A hilly landscape, sampled at points; each row gives a point and its height.
(200) h=1.04: [33  6 -5 22  3 17  2  7]
(241) h=0.14: [-6  2  0 -5 -5 -5  4  4]
(1017) h=0.48: [  1  23  13  -3 -27  12  26  11]
(618) h=0.96: [30 15  8 18 -8 20 12  4]
(580) h=1.17: [24  6 -8 18 -2 12  4  8]
(610) h=1.25: [ 22  20  14   8 -20  19  20   3]
(1009) h=1.19: [ 19   0  -7  12   6   1 -14   4]
(286) h=1.57: [ 12  -9  -4   6  15 -11 -29  -4]
(226) h=1.63: [ 31  -2  -2  18  10   5 -22   5]
(40) h=1.60: [-31 -21 -12 -17  10 -17  -6 -10]
(301) h=1.33: [ -9 -13 -11  -3  16 -12 -14  -4]
(48) h=1.47: [  9  -8  -8   3  10 -11 -23   0]
(100) h=1.67: [ 22  -6  -1   9  12  -9 -37  -3]
(917) h=1.09: [ 25  16  12  10 -16  20  17   4]
(35) h=0.84: [-12  -8 -11  -5  12 -13  -9  -3]
(212) h=1.68: [ 20  -8   1  10  13  -8 -35  -3]
(75) h=1.20: [  9  -1  -8   5   7  -6 -12   3]
(171) h=0.91: [  4  17  13   0 -24  10  21   9]
(178) h=1.02: [ -9  25  13  -7 -28  12  30  10]
(232) h=-0.04: [-25  -7   4 -16   0 -10   4  -5]
(361) h=0.97: [-32 -17  -4 -20   8 -15  -4 -12]
(1010) h=0.28: [-31  -3  13 -20  -7  -8   8  -8]
(482) h=1.26: [ 21  14   7  11 -16  16  15   5]
(1018) h=1.29: [29  8 -6 23 -2 18  6  8]
(461) h=0.97: [-21  11  13 -13 -19   7  25   3]
(488) h=0.59: [-28 -19 -11 -13  17 -16  -6  -9]
(427) h=1.53: [36 15  2 24  2 20 10  6]
(248) h=1.33: [ 23  20  17   4 -22  18  20   4]
(565) h=0.87: [30  3 -7 21  4 15 -3  7]
(78) h=1.12: [ 10   0 -11   8   3  -3  -9   3]
(237) h=1.50: [  4  -9  -8   3  12 -12 -23  -2]
(132) h=0.85: [10  9 -3  7 -9  6  9  9]
(155) h=1.49: [ -5 -13  -8   1  16 -13 -20  -3]
(947) h=1.65: [-29 -21 -15 -15  12 -15  -7  -9]
(1008) h=1.63: [ 11 -12  -2   8  17 -10 -33  -3]
(113) h=0.69: [-31 -14   0 -19   6 -14  -2 -10]
(295) h=1.54: [37 11  0 26  4 20  8  6]
(960) h=0.14: [-27  -1  12 -18  -7  -4  11  -6]
(808) h=1.65: [ 20  -7  -1   9  14  -9 -34  -2]
(418) h=1.49: [-39   0  15 -30  -9  -7   6 -13]
(404) h=0.67: [-23 -12  -8 -11  13 -14  -5  -8]
(174) h=1.34: [  2  -6 -10   3  12 -10 -17  -2]
(415) h=1.37: [-40  -1  18 -29  -8  -6   5 -13]
(561) h=0.77: [ -9  16  13  -6 -22   7  22  10]
(147) h=1.61: [ 26  -5  -1  12  11  -3 -24   0]
(967) h=0.64: [-27 -13  -6 -15  10 -13  -4  -8]
(592) h=1.14: [ 13  15   9   5 -19  12  18   8]
(315) h=1.09: [27  5 -9 18  1 12  3  7]
(453) h=1.43: [-36 -11  12 -26  -2 -13  -1 -11]
(993) h=1.69: [-32 -20  -9 -17   8 -15  -4 -11]
(886) h=-0.05: [-27  13  13 -13 -16  12  33  -2]
(266) h=1.42: [ 10  -5  -5   7  10  -9 -20   2]
(864) h=1.38: [ 24  21  20   7 -21  21  20   3]
(341) h=1.24: [33 11 -2 23 -2 21  9  6]
(120) h=1.44: [ 24  -2  -4  13   9   0 -22   1]
(584) h=1.53: [-24 -23 -13  -7  24 -16 -12  -6]
(229) h=0.51: [ -8  11  11  -7 -18   6  19   7]
(573) h=1.30: [ 20  19  16   6 -22  18  18   3]
(1016) h=1.27: [-37  -9  14 -30  -4 -11   2 -13]
(634) h=0.74: [-27 -16 -11 -11  17 -15  -8 -10]
(215) h=-0.16: [-21  -4   7 -15  -3  -6   7  -2]
(652) h=1.37: [35  9 -5 26  1 19  7  6]
(326) h=1.42: [-32 -18  -1 -21   5 -16  -4 -10]
(825) h=1.48: [35  7 -3 27  4 20  5  7]
(732) h=0.90: [12  8 -9  7 -3  4  3  9]
(308) h=0.71: [ 3  2 -8  4  1 -4  0  3]
(355) h=0.63: [ 6  8 -2  4 -8  3  7  7]
(765) h=1.08: [ 22   0 -10  16   5   4 -10   6]
(285) h=0.89: [ -9  18  12  -6 -24   8  26   9]
(319) h=0.43: [-27 -13  -3 -16   8 -13  -3  -9]
(426) h=1.36: [34 14  3 22  0 23 10  4]
(31) h=1.50: [-17 -18  -9  -3  21 -14 -14  -4]
(612) h=1.28: [ 22  15   8   9 -17  16  16   7]
(745) h=0.91: [  9  19  12   1 -25  12  23  11]
(1039) h=0.57: [-15  -8 -10  -7  11 -11  -6  -2]
(525) h=1.53: [-31 -20 -10 -17   9 -14  -5 -11]
(880) h=1.57: [ -4 -13  -6   1  16 -13 -24  -2]
(660) h=1.06: [34  0 -4 21  6 14 -8  6]
(833) h=1.53: [36  9 -3 28  5 22  5  7]
(384) h=0.45: [  2  23  14  -3 -28  12  26   9]
(296) h=1.57: [-11 -20  -7   0  23 -14 -21  -5]
(279) h=1.60: [-33 -17   3 -25   1 -16  -2 -12]
(802) h=1.59: [-33 -16  -2 -22   6 -14  -3 -10]
(604) h=1.54: [-10 -15  -9  -1  21 -12 -20  -5]
(665) h=0.78: [-17 -10 -10  -6  14 -15  -8  -7]
(789) h=1.08: [22  2 -9 15  2  5 -7  5]
(84) h=1.24: [-12  25  12  -7 -26  11  33   9]
(1013) h=0.55: [  5  22  13  -2 -27  14  25  10]
(401) h=0.60: [  1  25  13  -4 -29  12  26  10]
(822) h=0.75: [-23 -13 -10 -10  14 -14  -6  -7]
(228) h=1.52: [-30 -20 -15 -13  13 -16  -8 -10]
(179) h=0.94: [-36  -2  16 -26  -6  -6  11 -10]
(503) h=1.59: [ 23  -8  -3   8  13  -8 -29  -2]
(209) h=1.21: [27  9 -8 20 -2 18  5  8]
(672) h=0.71: [-13  -8  -9  -5  10 -12  -7  -1]
Follow the land downhill from each row below. Which row is at the bottom of its valley?
(78) -> (215)
(171) -> (384)
(426) -> (618)
(75) -> (215)
(355) -> (215)
(1013) -> (384)
(745) -> (384)
(947) -> (488)
